One turn moves each row of this set onto another row. After a few examples, where does it send each row asked below?
Z57: [ 15  -5 -15   7 -18  -9  35 -41  -8  -9 -23  -8 -11 -30   9   2 -21  10
  -6 -25 -15  22  -1  -1 -16 -51]
Z484: [-11   3 -22 -23 -19 -30  33 -30  -3  -4  21  -4  13  29   5   8  -2  25
  -3 -13  44   5  11  15 -11 -50]
Z287: [-37 -20  19 -22 -28  -9  25 -14 -16 -28  17  24   7 -14  15  23  23  19
 -12  -5  -8  29  28   2  -4 -39]
Z671: [ 24   1 -26 -10  -8  -8  55  46 -24 -12  -3   7   7 -20   1  15  29  22
 -14 -34 -23  25  -5   1  -2 -16]
Z744: [ 26  34  18 -20  21 -24  26 -35 -32 -19 -10  14  16   2   2  25   1   6
  -3 -28  -1  29   9  37  -7 -33]
Z576: [ 25   5  13 -35   1  -8  18 -14  -3 -18 -15   4  -9  16  18  45  -4  -4
  -5 -22  29  20   7   0  35  -9]
Z346: [  2 -18 -18   2  -2 -21  54 -53 -19  -9 -16   9  -8  17  17   0  10   7
  25 -14  32  25  26  -3 -13   4]
Z32: [ 24  12 -15 -14 -15  -9  42   7 -31  -8  18  66  -5   0  13  19 -19  -6
   3 -24  27  31   7  -8  28   6]
Z731: [  6 -30  12 -19 -10  14  60 -23 -10  28  11  23  20  15  21   0  14  15
 -38 -22  20  36  10  30   8  18]
Z70: [  5  29  -6   5 -23 -30  38  -3   9  12  16  34   4  -6  22   2  -7  28
 -22   3 -45  25  12  29 -22  14]
Z209: [  3 -16 -31  33 -17   0  38  11 -16  20 -11  15  21  23  35   1 -10   4
  13 -16  21 -15  21  -1   5 -13]
Z842: [-14  -2  -3 -18   1 -10  44  -8   5  11  -9 -29  36 -14  33  -4 -18  15
 -16 -35  -1   2  46   3  17 -31]
Z797: [  7  -7   4   0  -3   3  38   7 -14  15 -40   7  -2  -2  -2  59   0  20
 -10 -25  -3   3  18   7  23 -34]
Z258: [ 12  20  -8   5  -2  11  18 -12  -9   6  16  21   5  18  15  29 -15  -4
 -15 -20  56  30   5   6  13 -45]
Z296: [  3   9 -32 -12 -10 -12  44 -16  11  12  -5  -7  10  40  34  62  -1  10
 -11 -28  11  -2  -2   8  -5 -18]
Z625: [ -3 -14  -2  15 -13  16  47 -17  13 -18 -11  -3  38 -29  16  35  13  21
   1 -26  -6  12  39  -5 -27 -20]
Z626: [ -3  -7  -2 -20 -28 -26  30 -10 -27 -23 -12   6  33 -10  16 -44  -5   7
   7 -15 -24  36  11   4 -14  -1]
Z323: [-20   3 -19   1 -38  -5  54  34  -1  -4   8  11   6 -11  30  -3 -21 -16
 -23  -3  -9  43  23  -8  15 -20]
Z403: [  0  -4 -16 -29  12  -2  42 -44 -35   7  13  19  20   4   8  31  -8  42
   0  -1   2  10  20  22 -43   0]
Z392: [ 15  -8 -29  33 -18   2  19  -8 -27   1  -7  16  13 -38  27  18  -8  38
 -15 -10 -24  27   8 -17 -21 -10]
Z378: [ 13 -10 -11   9 -34 -15  34   6  28  23   8  11  15   1  22   3  21  -6
  -5 -43  -2   9  26 -19  38   1]
Z838: [ 19 -15  -5  -2  -8  -8  46   3 -17   7  23  38  15 -40 -13 -13  11  22
   1 -21 -32  15  42  11  -2  13]
Z310: [  1 -27 -12  -7 -25 -29   0 -42  -5   8   7  14  19 -17  20  36  22 -12
 -17 -17 -10  19  20 -24 -23 -17]
Z852: [  2   7   2  11 -30 -25  63  -9 -34   3  25  14  14 -22  34 -22 -11  23
 -19  -6 -13  41  33 -10 -33 -13]
Z985: [ 13  -1  -4  -7 -17  13  18   8 -20  -7   5  36  47 -25  34 -18  -7  -1
  18 -40   4  20  24  -3   8  16]
Z542: [ 22  17  -6   3  -4 -14  28  31 -29   8   4  30  10  31  11   5   4  -1
 -14   9  13  46   2  15  13  21]
Z415: [ 15  -6   5  36 -41 -21  39  24 -28 -14   3  30  34   1  37  17  -5  -6
  -8 -12  -6  23  17 -20  11  -2]
Z372: [  1   8  -9 -43 -13 -33  32  -3 -16  33  34  46   4  30  16  11  -1   9
 -20 -26  -6   2  10  24  20   4]
Z835: [-11  25 -12 -11   9 -40  55 -17 -33 -15  -8  -5  27  -7  24  33  12  37
 -22 -14 -16  31  33  13 -23 -31]
Z541: [ 18   9   9 -47  -1  -7  32 -22  -6 -15   4   4 -27   0   1   8 -11  32
 -26 -25  13  15  -6  26 -25 -29]
Z85: [ 28  -1   8 -13 -19 -25  39  -5   6  24 -16  16 -22  37  -8   9   2   8
  -7  -7  16   9  -9  30   8   4]
Z963: [ 20  -1  -4  -4 -11 -24  44 -11  -9 -25   3 -50  16  -2  25  -8  -1  21
  -6 -18  -2  11  16   8 -33 -32]
Z893: [ 32 -15 -31 -11  29 -40  70 -26 -22  21   1  31   9  -2  15  15  24   0
 -10 -30   6  24  27   9 -22 -20]
Z643: [-12  39  -4 -27 -15 -14  33 -21 -14   2  29  54  19   5  14  30   8   9
  26  -8   9  38  35  14   2   0]
Z492: [ 10  16  35 -21 -17  -8  33 -11   1  14   3  29  45  14  39  14 -20  -8
 -47 -40   9  18  19  15  -2  -6]
Z575: [ 40   3 -25 -18 -13  -1  17 -12 -15  34  34  -9  21 -13  24  -5  -7  11
 -10 -12  14  38  11 -28  15   7]
Z420: [ 23  15 -26 -30 -13 -12  11 -26   3  -2  15  18  15 -12 -21  -6   0  49
  14 -26   3  22  -8  13 -14   2]
Z754: [-13 -14 -20 -32 -22  -4  46   6 -38  -3  -3  31  24 -21   4  13  11 -12
 -28 -61 -12   3   9  13 -24   8]
Z230: [ 25 -24 -12   1 -11 -16  42  -8  24 -12  42  19  34  13  18  38  14  -2
 -20 -13   4  14   7  37  -3 -38]
Z582: [ 34   3 -22  12 -12 -26  52 -12  -4 -16  14  23  -8  11   5  37 -37 -14
 -10 -16 -10  -6   5  41 -18 -12]
Z190: [ 12  15  13 -21 -22  -1  46  13  16  13  11  26  -8 -16  21  24 -22 -29
   0 -20  -8  23  32  20  37  -2]
Z769: [ 13 -13 -37 -10 -31   5  45 -11  -3   2  29 -23   9 -15  10  36   3 -18
  -8 -17  -9  29   9  11  17  29]

Z797 moves to Z643
Z835 moves to Z484
Z769 moves to Z754
Where do these go?
Z32 moves to Z415
Z492 moves to Z575
Z625 moves to Z403
Z258 moves to Z542

